One turning vector, and how many steps it has turned:
The counts run from 0 to 216.
[ -4   1  -4 -30  29 -31  -7  -9  20  15  14 -15   6  -1  26   0  26  20
 -22 -27   1 -22  18 -17  18  -7 -13   0  -8 -29 -30  14  25 -21 -34 -24
  -5   0  43 -18  13 -11   6 -12  26  -2  24 -20 -12 -23   0  33  -9   7
   0] => 160
[  0 -37   8  -3  15  -2   4   7  19  16  -2  14  -7  20  24  25  26  -6
 -42   1 -19 -53   0  -5  15   2  18   2 -10  11 -47   4   5 -14  12   7
  -1  24   4 -26   9  -4 -10   3   4  -8  21 -18  -8   1  14  39  18   3
  40] => 88
[-22   6  30   5  11 -29  11  11   2  10   5  -4  -5  -5  -8  16  20   5
 -26  18   3  -2   6 -41   0 -26  26  13  38 -20  -1  17  52 -25   9 -31
   0  -4   3   1   1 -35  -9 -22   7   8  18 -14  24 -12  20   6  -9  16
  -3] => 54
[ -7   3 -13 -14   7  -5  12  -1 -14  14  -5 -44   8 -15  21 -10  32  12
 -25  13  23   1  21 -16 -11 -20  14  23  25 -29 -18  31  11  16   9 -25
 -13  -6  29 -26   1 -20 -31 -26  38   1  17  -4  14   9   9  17 -19  20
 -21] => 30
[ -1 -19  22   9   0 -42   8   6  19  25   2  -4 -28   3  27  23  17  -8
 -46  31 -10 -39  -2 -11  -6  -5  25 -10 -16   3 -43   0   4 -29  -4  -5
   5   5  -7 -12  10 -13 -19 -11  -2 -14  30 -18 -23  -6  25  31 -15  23
  23] => 201
[-12  19  -6  -9  10 -28  11   0 -10  15  -5 -35  15 -23   5  -6  29  12
 -13   3  20   0  10 -22 -15  -8  18  27  29 -31 -13  31  24   6   8 -34
  -6  -8  36 -10   9 -21 -19 -19  30  16  32 -13   5  10  -7  14 -19  13
 -16] => 31
[-23  -1 -23 -27   6  -2   7  19  42   9 -28 -32  24   1  22   3  14   6
 -23 -11   6 -26 -12 -10   7  15 -16  37   6   3 -15  17  30 -34 -10 -38
 -16   4  36  14  -6   9   1  -3  30  10  25 -17  -8  -7  18  -1 -11  -6
   3] => 163
[-24   8  23 -26  10 -28   2  33  -3   7  -3 -10 -15 -19   5  -3  29  12
 -20  15  -8   3  15 -37   2 -14  11  10  20 -38  -5 -11  39 -25   6 -30
  18   0  29   3  24  -6  -4 -28   3   4  20 -23  -4 -21  10   8 -18  14
 -11] => 45
[-19 -25  22   9  15  -3  17  34  16  14   8  25   1   7  24  37  12  10
 -38  16  -3 -32 -11 -33  19 -12  -1   9  16   8 -23   6  34 -45  21 -23
  -7  25   1   5 -10 -13  10   9  -2   8  19 -15  18 -15  -1  12  16 -10
  23] => 77
[ 10 -28  -6 -15  12  -9  -4  45 -21   8 -10  13   2 -23 -17  -6  44 -13
 -12  21  -2 -22  12  -7   4 -16  23   4  29 -17 -46  -6  12  -2  26 -37
   6  16  28  -5  17  33   3  11 -12   8  19 -22   2  -9   7   2  -5  14
  25] => 108
[ -5   5  -2 -23  23  -3  -8  11  15  10 -17 -10  -3  -4   8   9  10  15
  -7   0   6   6 -17 -32  17 -11  -8   8  20 -20 -31   6  20 -47  -8 -24
   5  -2  65  15  30   9  27  14  22  13  17 -18  -2 -24  11  13 -23   2
  14] => 149
[ 12 -18 -17 -18   9  -9   6 -19 -20  35   8   0  11  -7  31  -7  12   0
 -35  -8  34 -33  14 -22  24 -27 -20 -14  -6 -38 -45  21   2 -14   3 -17
 -15   3  39 -10  -5   8  -5  -4  20  -8  24  -8 -21 -15  -8  20 -21   3
   3] => 6
[ -3 -33 -14 -23   3 -15  10 -11  17  12 -30 -28  -1  -6  49  -1   4   8
 -30  -9 -18   1  12 -19  -6  -6  18  10   5 -14 -37  22  10  -9   0 -12
  15 -10  29 -41  29   5  -3   1  18  15  15 -16 -19 -16  30  22 -16  17
  20] => 25
[-11 -54 -24   2  19   3  20  15 -14  18  -1  -8  11  -8   1   3  39  -3
 -34  31  10 -38   9  -7   8 -15  10  29  11  25 -41  22 -15  14  17  11
 -22  17  14 -14   1   1 -30   2   6  -1  13 -15  22  22   9  25  19  10
  15] => 102
[-16  -7   0   8 -11 -30  14  37  15  12   6  -3 -14  -2   7  17  21   8
 -37  36 -14  -9  -5 -47 -13   0   8  13  13  13 -30  -6  26 -46   5 -30
   8   8   6  -4  27  -3 -21 -18  -2   3  27 -17   8 -17  15  -2 -12   9
  17] => 190
[  3  -9 -13 -20   9  -6   6 -11 -27  30  11  12  10 -15  23   3   6   4
 -35  -5  31 -23   1 -36  25 -32 -18 -13  13 -30 -43  12  22 -24  14 -28
   3   6  34   9   4  17  -5   3  10   3  29  -1  -5 -28  -6   3 -14  -9
  17] => 5
[-18 -19 -19 -20  -3   8  18   8  14   7 -35 -34 -14  -2  51   3   4   5
 -33 -12  -3   5   0 -25  -2  -8  16  21  27 -14 -32  19  20  -1   4 -29
   7 -11  29 -22  10  18  -4   3  18  18  24 -10   0  -8  32   1 -17   9
  17] => 26
[-11 -28   5   3  -1 -20  24  -5  10  22  13   0 -13   8  27  -5  14   8
 -50  22 -21 -36  16 -36   0 -10  -1   2  -4  -4 -35 -10  26 -13   3 -14
   0   2 -13 -23  12 -12 -37 -33   2 -13  17 -22   6 -12  29  19 -13  12
  14] => 192
[ 12 -13  11   6  20 -16  -1  29 -24  10  12  11   5 -15 -23  12  47   5
 -12  18  25 -27  16  -9 -12 -21  20  14  25   2 -40  16  12  -1  26 -28
 -23  24  17 -23  -1 -14 -15   7  18  11  23  -6  24  19  -7  21  10   3
  15] => 94
[-15  -1  29  -8  23  -7   3  22  20   6  -4 -20 -18  13 -10  12  26   4
 -34  48  -6 -21 -15 -21  -9   2   2  25   8   9 -23   8   6 -38  -1   5
 -19   4  18   8   3 -33 -12 -12  29  -9  16 -13  23  20  25  23 -18  11
  -5] => 62
[-18  -4  16 -32  11  -9  14  18  28  10 -20 -40 -18   9  19 -12  17 -10
 -36  18 -12 -33  11 -10  10  -2  13  16  -3 -22 -22  -1  14  -1 -13  -6
   6  -9  17  -5   0 -11 -16 -27  13  -9  26 -22  -4  12  37  21 -34  33
  -1] => 48
[  7  -7  28   5  11  -4  10  18  10  13 -18   1  29  15   7  -7  40   3
 -23  11  15 -59   5   5  -1   0   1  26  34 -13 -27  10  22 -23  31 -34
 -33  25  12   4 -33  -9 -11 -14  15   7  16 -18  14  22   0   9  11  -8
  12] => 81
[-45  -5   5 -16  -8 -21   4  31  32  18 -30 -35   2 -15   4  -5  -3  -8
 -42  19  -4 -25 -11 -11   2  -8   4  35  13  10  -2  16  38 -31   9 -21
   7   6   6  18 -13 -26 -17 -20  16  -4  19 -13  -7  10  39   0 -28   7
  -2] => 50
[ -5 -19  48  -1  13   7  10  33  12  -1 -11   9 -18  17  21  -1  22   3
 -30  20   1 -27   4 -26  10 -18   1  12  32 -19 -17  -3  45 -33  25 -36
 -14  15  -2  -4 -11  -2  16 -11   4  10   8  -5  14 -13  33  -1  -5  10
  14] => 67
[-19 -19  20 -10  33 -12   7  28  23   8 -12 -21  -6   0  -9  -8  18  -1
 -42  55   0 -29   2 -18  -2 -12  -7  28 -14  -1 -19   8  -3 -35  -5   5
 -13  14  18   5  -4 -37 -14 -16  26 -15   4 -20   9   6  27  20 -18   5
 -16] => 61
[  8  11  38  -4  34  -3  -1  26  10   4   2  -2  -9  16 -10  -2  41   0
 -27  25  21 -48  -2  -5   3  -9   2  18   1 -17 -30   4  10 -19   1 -15
 -25  13  13   2 -24 -34 -13 -14  27 -12  31  -5  11  32   8  27 -13  14
  -4] => 71
[  2 -24 -11 -28  21 -16   5 -15 -30  21  -1 -13  12  -9   3 -22  32 -30
 -27  20  12 -35  18  -9  24 -21  21 -17  15 -30 -39  19  -7  17  -2 -13
 -14 -10  19  -9  -4  19   0 -13  -7 -14  10 -25 -10  -2  16  20  -2  36
  13] => 120
[ -3 -23  -5 -22  24 -24  -9 -27  10  14 -22 -26  -8  -8  12   6  -3  -7
 -23  15   2  -8 -13 -12  15 -14  20  -3  10  -9 -37  43   7 -20 -16  -7
  -6 -12  29 -12  11  -8  24  24   7  -4   0 -19 -15 -18  48  27 -25  15
  22] => 138
[  6 -25 -16 -14   5   1  23 -35   1  22 -24 -23  14   6  56  -4  13  12
 -27 -12   7 -16  11 -15   6 -14   5   2  26 -34 -36  28   3  -1   4 -25
 -13 -13  32 -36   2   8  -8  -4  15   4   9 -16  -3 -11  13  18  -2  11
  13] => 16
[-22 -24 -32 -20   7 -15   6  10  35  17 -17 -30  16  -8  23   2   5   7
 -33  -6   4 -17   1  -3  -2   7 -30  44  -1  17  -5  29  21 -32 -16 -22
 -13  13  28  -5   2 -15 -13  -6  27   0  15 -10 -11 -22  11   7 -10 -14
  -4] => 164
[-16  -2 -13  -6 -14 -45  -1   2  29  16  -2 -24  12 -13   0  16  13  12
 -20   0 -12 -20  -4 -28 -16  15   4  39   0  24 -22  17  36 -29  -4 -29
   1  12   8 -11  16 -28 -36 -24  21  -1  30 -13  -6   6  12   8  -6  -5
  16] => 177
[-17 -28  -5 -18   8 -13 -12 -19   7  16 -22 -22  26 -11  11  -8   0   9
 -19 -15  12 -11   0 -11  -2  -8 -25  36  19  -4  -9  44  32 -26  14 -27
 -25  15  19 -15   2 -35  -3  -5  38   5  -6  -6 -19 -14  18   3 -18 -15
  -6] => 155
[-18 -26 -13 -25   5  -5  -2  -3 -34  24 -23 -14  27 -28   2 -26   3 -18
 -29  13  30 -21   9 -11  28 -30 -24   8  22 -23 -19  18  18 -17  26 -29
  -8  15  22  22 -16   7   7 -11  10   1   1 -11 -18 -18  17  -6 -21   1
  -2] => 132
[-15 -23 -27 -19  14   2  20  -4  -5  27  -2 -33   6 -22  32 -18  10  16
 -37  -2  20  -8  29 -22   4 -32  -7  18  11 -23 -14  31   8  12   6 -10
  -4   6  20 -23   2 -16 -32 -24  39   4  10  -7  -3  -7  10  16 -15   6
 -27] => 29
[ -2 -22  25  13  17  -1   6  34  22   1  -3  15 -14  15  11  42  25  12
 -27  21  -8 -19 -14 -28   3 -12  14  13  19   6 -26   9  29 -46   7 -24
  -9  14  13 -15  -2  -4  15  15   2  10  12 -12  18  -1  30   6   9  -3
  19] => 76
[ 14 -20  13 -25  29 -23 -17 -29   1  10 -25 -22  17 -16   2 -11  13  11
  -5  11   5  -5   2  -7  -3 -14  -8   2   9 -25 -21  25   4 -34 -11 -22
 -21   1  46 -27  18 -13  26   3  28  -1  -8 -24 -15 -27  25  20 -30  -5
  -8] => 147
[-13   2  -7   0  -8 -57   1  14  32  22 -10 -23  18 -12  -5 -10  34  -6
 -22  31   6 -36   1  -4 -25  15   0  23  -6  -1 -19   4  20 -31  -9 -43
 -10  14   6  11  -3 -11 -32 -33  17 -13  29 -20 -10   2   4  -2 -14  -2
  -5] => 186
[-11 -35   0  -8  17  -2   4  23  14  35 -16  -6 -12   3  32   3   5  -2
 -61  32   8 -42  -2  -8  17 -24   1  -1 -22   7 -40  -9 -11 -36  21  -1
  15  25  14  16  -4  -1 -15  -7   3 -11  13  -7 -14 -11   5  18 -13  -4
   9] => 214
[-17 -22 -10  -9  -3 -20  20  32  10  25  22   8  -2 -13  25  -9  23  13
 -32   4  -2 -23  31 -33   5 -14 -15   4  -3 -20 -10   1  40 -16  -4 -42
  -9  15  -3 -11   2   3 -28 -27   1  -5  20 -12   0 -29  -5  -1  -7   1
 -12] => 182
[ 22 -18  36  15  13 -48  -5 -10  -4  20 -10  10  -2  -3  11  -2  24   3
 -41  45  11 -34   6   6 -13 -14  24 -19  -3 -26 -34   4   2 -34  15 -29
  -2   7  14 -22   4 -12  -4  -8  -2 -10   1 -24 -25  -3   9  21  -4  -1
   7] => 210
[  9  -8 -16 -12   0  15  26  -9   1  16 -30 -21  18   3  43 -22  24   9
 -20 -15  25 -21  10 -18   0  -6   1   9  39 -40 -34  21   7  -4  19 -39
 -10 -11  38 -18  -4  24  -6  -9  14  19  19  -9   4  -2  12  -3  -7   2
   6] => 17
[ -1  -1  31   2  12 -39 -13  14  29  20 -15  -5  14  -2 -13  20  24  -9
 -28  20  10 -46 -21   6  -3   7   6  22  -5   9 -16  11  25 -45   1 -21
  -5  31  18   2 -15 -37  -4  -1  20  -4  19  -9 -18  14   0  13  -1  -9
   8] => 73
[ 20 -37  28  -3  29  -5 -14  29   5   6  -7  11  -9  -1 -10   8  46  14
 -12  36   8 -34   4   7 -21  -8   7  20  -4   2 -28   2  -5 -27   7 -25
 -24  27  28 -35  10 -17   4  13  20  -2   6 -16  -1   7   1  21   7  -7
  11] => 84
[  3  -8  -1 -30  27  -9  -6  -7 -32  12  -9 -20   2 -19 -18 -10  18 -15
 -16  28  37 -11   5 -19  14 -30 -12   7  14 -22 -35  28  -9   0   0  -4
 -19  -4  50   3   3 -13  -1   0  30  -5  10 -10   5   7  22  21 -38  12
 -10] => 134
